0: [ -3  11 -24 -27  27  -4   1  18  -2   0   5   6 -20   8   5 -18 -24  -4
  22  -4  -9 -48  -6  -5  26   4  -7   1  -2  28 -50  -3]
1: [  8   5 -13   6  13  10 -21  -3 -21   6  -8  19   2 -13  15   2   6  19
 -14  19   3   6  14   8  24  16   1  -2 -18 -38   1   1]
2: [  6 -14   3 -16  18 -16   5  18 -15 -37   6 -18 -13   3 -11 -22  19 -12
 -11  -5 -12  25 -32   2  42 -41  17   8   0  -2 -39   0]
3: [ 53 -22  17  11 -15  35  -6  15  39 -11   2 -15 -20  46   0  34   3  12
  -9 -11   6  32 -24  77  19  -6   3   6  87   9  -4 -11]
4: [ 10 -30  14  -6  14 -16  -5   0  16  -4  10 -23   2  -4   5  -9  -8 -12
 -15  16  -4  13  -1 -23  11  12   7   1 -13   2 -11 -20]
5: [  0   0   6 -34  10  24  31  -9  12 -11   5  -2   0 -22  18   8  33 -18
  10   2   8   1 -18   5  -8   4  -6  10  19 -14   6 -14]
6: [   8  -96    6   25  -66  -39   20  -69   31   28  -29  -12   47  -22
  -49  -47  -53  -43   51  -94   10  -42   50  -26 -127   59   41  -24
  -40  -17   14   46]
7: [ 15  15 -28   9  23  34  15  -3  23 -12 -15 -22   4 -17  59  45  -6  -4
 -18  12 -13  28  -1  13  17  11  52   0  51   0 -24 -18]
8: [ -2   6  22  -2   0 -15 -31  16   1  17  30  21   9 -16 -10   9  -3  30
  12   9  -9  -1 -15 -11  -6 -11  27  27 -22  25 -12  13]
9: [-12 -10  -2  36  -8 -21  -7  21 -22 -31   4  12  -4   5 -36 -10 -40 -15
 -40   8 -12 -30  25   9  29   2   7   8  26  20 -13   7]
10: [-43  -9 -18   1  -9  15 -13  16  -2  36  25 -13   4  10  -8   8 -10  25
   8  19 -25   4 -25  -6  -4  10  -6  20  -3  12 -25 -21]
11: [ -7  47 -19  -5 -13  33  26 -17   1  -5  20  21  -5 -23   1 -11 -28  -4
 -34  -9 -10 -22  26  -1   8   7  30  -4 -30  12 -15   6]
12: [ 11 -33  25   5 -35 -57  25 -43 -22  16 -39  20  28 -27   0  -2   6 -44
  26   8  24  -4   6   2 -21  26  11 -47 -29 -36   4  30]
13: [ -11  -37   22   49  -49    9  -15  -40  101   25    3  -12   19  -29
  -70  -19  -49   -9   50 -113  -19  -58   -2   -8 -105   30   15    4
  -14  -11   -8   23]
14: [-11   4  -3 -14  15  -1  20  13  11   7 -34 -36 -30 -18   2   5  10  26
   9 -12  -3 -16   4 -13  14   9  23 -11 -31   2  17  12]
15: [-28  -8  10  -5  -3  -3  -4   8 -18   4   3  13 -44 -26  -8 -19   0  28
  -1   4 -15   8 -12  13   3  -1  13   6 -38 -21   5 -28]
16: [ 10  45 -18  34   6 -17 -34  19 -60 -33   9  -9 -40  24  -4  13 -42 -25
 -29   8 -19 -20   3  -7  39 -34  -2  12  32  26 -28  16]
17: [-40  63 -12  29  26 -14   7 -19 -20  -2  -7  10 -43 -43  19 -12  16  12
  19 -20   9 -28  24 -10   8   5 -37 -25  -9 -19  -4  28]
18: [-17  45  -5 -13  13   4 -29  15 -10  -9   2  -1 -30 -17   6 -18 -27  13
 -29   6   5 -21   2  -2 -14  12   8  14   4 -21 -31   0]
19: [ 17   3  -7  -5 -11   8   3  19  11  -1 -12 -11  -3   7   4  24   3  11
  21   5  12   8  -8  -7  -5 -19 -18  -7 -18  -4  20 -27]
20: [ -9  -5  13 -25   2  16 -17   5  30 -30  19 -19  -7 -30  23  13 -15  10
  -1 -10  -8  -5 -31  -5 -21  20  12 -10 -13  26 -11 -22]
21: [-23 -11  20 -31  16 -22 -35   2  13  11 -14 -15  22 -18   6 -34   3  -6
 -14 -13 -37 -15 -13 -31  17  -2 -22  33 -26   7  15  -1]
22: [  6  17   3 -30  27  10  -1   5  -3   7 -17  20  -9   5  12  -5 -10   5
 -13 -34  17  -5 -15 -23  16  17 -22 -12 -28 -12  -5   9]
23: [ 33   6 -17  20 -13  50   2   8 -30  29  22 -20 -37 -30  -3  32   9  12
  25   8  11  12 -21 -14  14  37   9  -3  16  15  30  16]
24: [-12  61 -25  28  18 -12 -21  15 -15  -3  30  22 -40  12   6  15 -40  -8
 -44  18  22 -76  32  16  45 -19   4  -6 -24 -25   6   6]
25: [-10   1  32  -7   7  -9 -11 -16  -6  13  -9  23  24 -14 -22   7   1   7
   7   3   5  10  33 -10 -22  15  -4 -26 -23  15   0  -1]

[ 48 -15  44 -43 -17 -43  75 -98 -12  81 -77 118  39 -27 -69 -33 -26 -79
  42  21  56  -5  87 -15 -30 100  31 -61 -27 -98  70 103] 12 6 25
[  6  10   2 -24 -45   9   7   3 -28 -17 -13   0   7 -40  11  18  15 -44
 -19   3 -25   9 -16  14   8 -19   6  12  31  21  21  -9] 5 19 4
[-22  10 -37   4  10  18 -21 -30 -31   7   1  15  -4  -2  -3  33 -21  19
   5  18 -21  -7   3   7   4  19   4   6  -2  -4   3  11] 1 10 18
[  18  -22   65  -33  -58   -6   39  -77  -10   48  -44   70   45  -30
  -75  -20    5  -81   34    9   46   15   72   -2  -45   58   18  -75
  -29 -126   14   67] 12 25 6
[ 11  39 -14  33   3 -18 -33  13 -56 -32   5 -11 -36  24  -6  11 -41 -22
 -26  11 -16 -18   4 -10  35 -33   2  15  29  22 -22  18] 16 9 18
[  9  13   4 -32  29  11   3   3  -2  10 -19  23  -6   9  13  -3  -8   4
 -10 -40  18  -3 -18 -26  20  17 -25 -15 -32 -11  -1   9] 22 1 19
[ -8 -12  11 -18   0 -18 -18   2  -9  -6  -6 -23  -5 -11  -4 -15  19  -2
 -15   9 -48   0 -13 -26  14   6  26  -5 -23  14  -8  -6] 4 21 14
[-48 -15 -22   0  -7  17 -10  17   0  39  25 -15   0  11 -10  10 -11  25
   7  20 -25   6 -23  -5  -1  15  -8  21  -5  15 -24 -19] 10 8 15
[ 10  50 -21  50  64 -32 -15  33 -57 -29  14 -10 -15  13 -22 -27 -27 -21
 -10  42 -18 -28 -10  20  39 -47  34  -5  50  11 -17  -1] 16 9 2
[  0  10 -11 -11 -19  18   2   1 -23  -1  -5 -40 -21   7  17  23  18   2
  -7  13 -14  11 -16  -8   9 -17   5   9 -22  22  -7 -11] 19 14 4
[ 50  28  51  -9  -4 -53  86 -25  -4  29 -67  76  22  25 -18 -34  24 -65
 -41   9  88  55  58   2  25   7 -38 -70   1 -39  48  38] 12 25 22
[-11   1  36  -6   9 -13 -16 -18  -9  14  -9  29  32 -18 -27   6   1   8
   8   1   7   8  36 -15 -25  13  -9 -33 -25  14  -1  -1] 25 8 1
[  20  -27   71  -33  -66   -4   46  -86  -12   54  -50   78   48  -37
  -89  -20    5  -91   38   10   47   14   80   -2  -49   68   21  -84
  -32 -127   19   79] 12 6 25
[ -3  -1 -35   5   9   9  17  33  22  -4  -4  28 -31  -8  -5  14  -3  -8
   8  -6   9  -7 -14 -33 -11   0 -11  27 -16 -10   9  -7] 19 22 5
[-11  57 -14  29  12 -18 -19  13 -16  -4  23  26 -36  14   5  14 -41 -10
 -45  18  21 -79  32  15  45 -15   7  -9 -23 -28   9   7] 24 18 9
[  14 -100    9   22  -69  -35   26  -70   33   29  -31   -9   44  -18
  -44  -48  -50  -44   54  -98   17  -41   49  -24 -127   58   41  -24
  -42  -21   21   47] 6 13 12
[  9  14   0  -7 -19  25 -21  14   2   1   6 -12  -6  -3   1  31  35   6
   7 -12  11 -21  -2 -14   9 -13   0  11   7  10  13   6] 19 5 8
[-22  -7 -18   0  -1 -13 -30 -35 -44  22  29  -5  -5  30   3   5   7 -11
  -1  -8  -4  -5  33 -19   6   4   0  25  -3 -26 -17  -1] 1 10 4
[-12   2  34  -8  11 -14 -16 -16  -9  13  -7  24  33 -16 -26   5   5   8
  10   0   4   6  31 -17 -23  13  -8 -30 -22  12  -2  -4] 25 8 4
[  70  -22   54   -4  -34  -44   43  -66   -6   74 -103   38   57   -4
  -91  -20    0  -36    6   41   51   12   66  -28   -6   67    2  -63
    8  -88   51   98] 12 25 1
[  9 -31  10   2   4 -11  -2  -6  20  -6  10 -21   0  -2   2  -5 -12 -13
  -9  10  -7   8   0 -21   6   8   1   1  -6  -4 -13 -14] 4 19 20
[  0   6 -19 -15  10  12  -4 -20 -13  17 -13  -4  -5  32  14  51   7  15
  32  21  21  15  -9  25  -8  -7 -10  17   1  13   9 -21] 19 5 10
[-11  19 -30 -16  24  -7  -1  17  -7   2   5  11 -22  11   6 -19 -30  -9
  21  -2  -8 -56  -1  -2  25   6  -8  -6   2  35 -48   0] 0 18 22
[-47 -14 -18  -2 -10  11 -10  14   0  38  21 -15   3  11  -7   4  -8  22
   9  15 -23   5 -20  -5   3  16  -5  19  -8  14 -25 -17] 10 8 4
[ 16   4 -11  -5  -3   5   6  22   2   0 -16  -9  -5   1   6  22  -5   7
  20   7   6   9  -9 -12  -6 -16 -19  -7 -24  -2  20 -30] 19 4 14
[ 13  14 -44 -13  -5  -1  18   6  -4  34  -2 -15 -13  -7  17  15  38 -16
  -2  36   8   8  -4   3  18 -15 -10  -2 -43  -4   5 -16] 19 1 5
[-25 -26  36   9 -21 -39  24 -53  -1  27 -41  34  85 -26 -57 -18  24 -38
  -1   9  34  -6  68  11  -1  35  14 -80 -16 -63  56  53] 12 25 1
[ 31 -18  16  37 -24  28 -21  32  60 -51  21  -7  10  46  21  37   1  15
  13 -61 -31 -16 -53  63   5 -51   3   2  76  -2 -36  27] 3 2 20
[ -5  -2 -31   2   8   8  12  30  17  -3  -1  20 -33 -10  -5  12  -5  -7
   5  -3   7  -3 -13 -29 -10   0 -10  28 -17 -12   9  -7] 19 22 5
[-14  20 -26 -10 -17  -5  -5  25  -5   9   1  -5 -36   6  31 -17 -36  21
  20  -8 -19  -5  17  14  15   8 -22  25  28  25  -7  10] 0 18 10
[-11  -4  14 -23   2  17 -20   2  33 -34  18 -19  -9 -37  25  12 -14  10
  -2 -10  -6  -7 -32  -2 -20  22  13 -12 -16  31 -11 -21] 20 4 5
[ -5  13 -28 -27  29  -6   1  16   0   0   2   8 -22  13   7 -18 -27  -7
  26  -2  -9 -56  -5  -4  26   6  -8  -2  -3  34 -56   0] 0 22 18
[-11  -5  14 -23   2  13 -19   2  28 -31  15 -20  -8 -34  22   9  -9   9
  -3  -8 -12  -5 -30  -5 -16  20  15 -12 -17  29 -10 -20] 20 4 5
[ 21 -26   3  15  43 -47  18   6 -14 -67  16   0   6  16   8 -23  44  28
  -4  19  31  28 -10  21   4 -47 -27  19  27  24   9 -45] 2 4 19
[-12  -1  27  -9   5  -6 -14 -17  -9  13 -10  25  31 -20 -23   5   1  12
   9  -1   5  10  28 -11 -22  13  -7 -29 -24  13   0  -5] 25 8 1
[-12  16 -19 -18   5 -22 -15  -5   1 -23 -28  -3 -27 -17  -6  -3 -16 -23
  10   7 -26 -21  -9  -9   6  24  52 -25 -16   4  -2 -11] 14 4 20
[ 10  12  -6  -7 -20  29 -25  14   6   0   6 -11  -8  -2   1  35  36   6
   3 -13  16 -21  -6 -14  11 -14   0  18   6  12  19   9] 19 5 23
[ 14 -31  11 -11   3  11  -9   9  -4   9  -9 -22   9   9  -7   8  -8  11
  11 -29  -3  13  -1  -8  -3 -22 -19   1 -10 -12  -3 -11] 19 4 22
[ 14  46 -18  41   6 -19 -36  18 -66 -36   8  -9 -43  29  -3  16 -45 -23
 -30  11 -19 -20   3  -8  41 -37  -2  14  35  26 -27  17] 16 9 24
[ 14  12  -5  -4 -18  29 -23  11   3  -5   9 -12  -9   4   1  31  35   8
   2 -12   9 -15  -5 -12  12 -15   1  18  10   9  14   8] 19 5 23
[  3   9 -11  -4 -26  20  -4   3 -14 -10  -2 -37 -19  13  18  25  14   2
  -9   6 -18   8 -25   0   9 -23   4  10 -10  17 -15  -8] 19 10 2
[ -4  -4   2 -39  15  30  26  -6  13 -15  16 -13  -6 -26  24  19  35  -9
  16   0   2  -4 -29   9  -7   1   3  15  20 -12  -5 -20] 5 20 19
[  1  -4   2 -36  14  31  24  -4  10 -13  13 -14  -9 -18  21  19  32  -5
  13  -1   1  -2 -27   9  -5   2   4  16  20  -9  -7 -17] 5 20 19
[ -8 -12  33  -2   0 -16 -12 -24  -4  16 -12  25  34 -19 -30  -1  -6   1
  13 -11   8   2  39 -16 -38  19  -3 -33 -28  10   1   5] 25 12 4
[ -9  19 -20 -12   4 -18 -11  -4  -5 -18 -28  -1 -27 -19  -5  -2 -18 -22
   8   6 -23 -21  -7 -11   7  21  44 -23 -18   3  -3  -8] 14 18 4
[-32 -10  10  -9  -1  -3  -2   4 -23   4   2  16 -48 -25  -4 -18   4  33
   3  -1 -14  14 -16  15   2   1  13   7 -45 -21  10 -34] 15 1 14
[ -14  -20   92  -39  -25  -44   26 -101   23   55  -76   75   57  -25
  -64  -33   39  -76    4  -27   76    4   94   -4  -14   74   -9  -81
   10 -102   34   90] 12 25 6
[ -8  18 -20 -19  33  -6   3   2  13   4  28   0 -18  13 -15  10 -17  12
  -4  14 -13 -24  -4 -10  28 -19  16  20 -21   5 -11   4] 0 8 4
[-16  12 -34  12  24  22  -5   2  17 -32   9   6  -3 -24  23   1 -22 -17
 -35   2   4 -33  17  -3  -3  35 -13  -5 -55  15  43   1] 11 1 22
[-22  40   0  -5   9   2 -29  11  -6 -15   6  -2 -21 -15   2 -21 -30  13
 -27   0   0 -22   4  -2 -21   9   6  11   5 -21 -36   4] 18 11 1
[ 27 -15  14  38 -30  34 -21  32  61 -46  18  -8  13  42  22  43  -1  13
  14 -64 -31 -16 -52  53   3 -46   1   3  70   2 -37  31] 3 20 7
[  0  12 -15 -10 -25  18  -2  -2 -24  -5  -6 -41 -23   8  18  22  16   0
 -12  16 -16  12 -21  -8  10 -20   4  11 -21  20 -11 -13] 19 10 4
[ -6 -69  -3  72 -45  33 -37 -12  58 -34  20  18   6  15   5   1 -51  19
  86 -47  26 -75 -25  41 -51 -47 -26 -40  42 -24 -44  40] 13 19 20
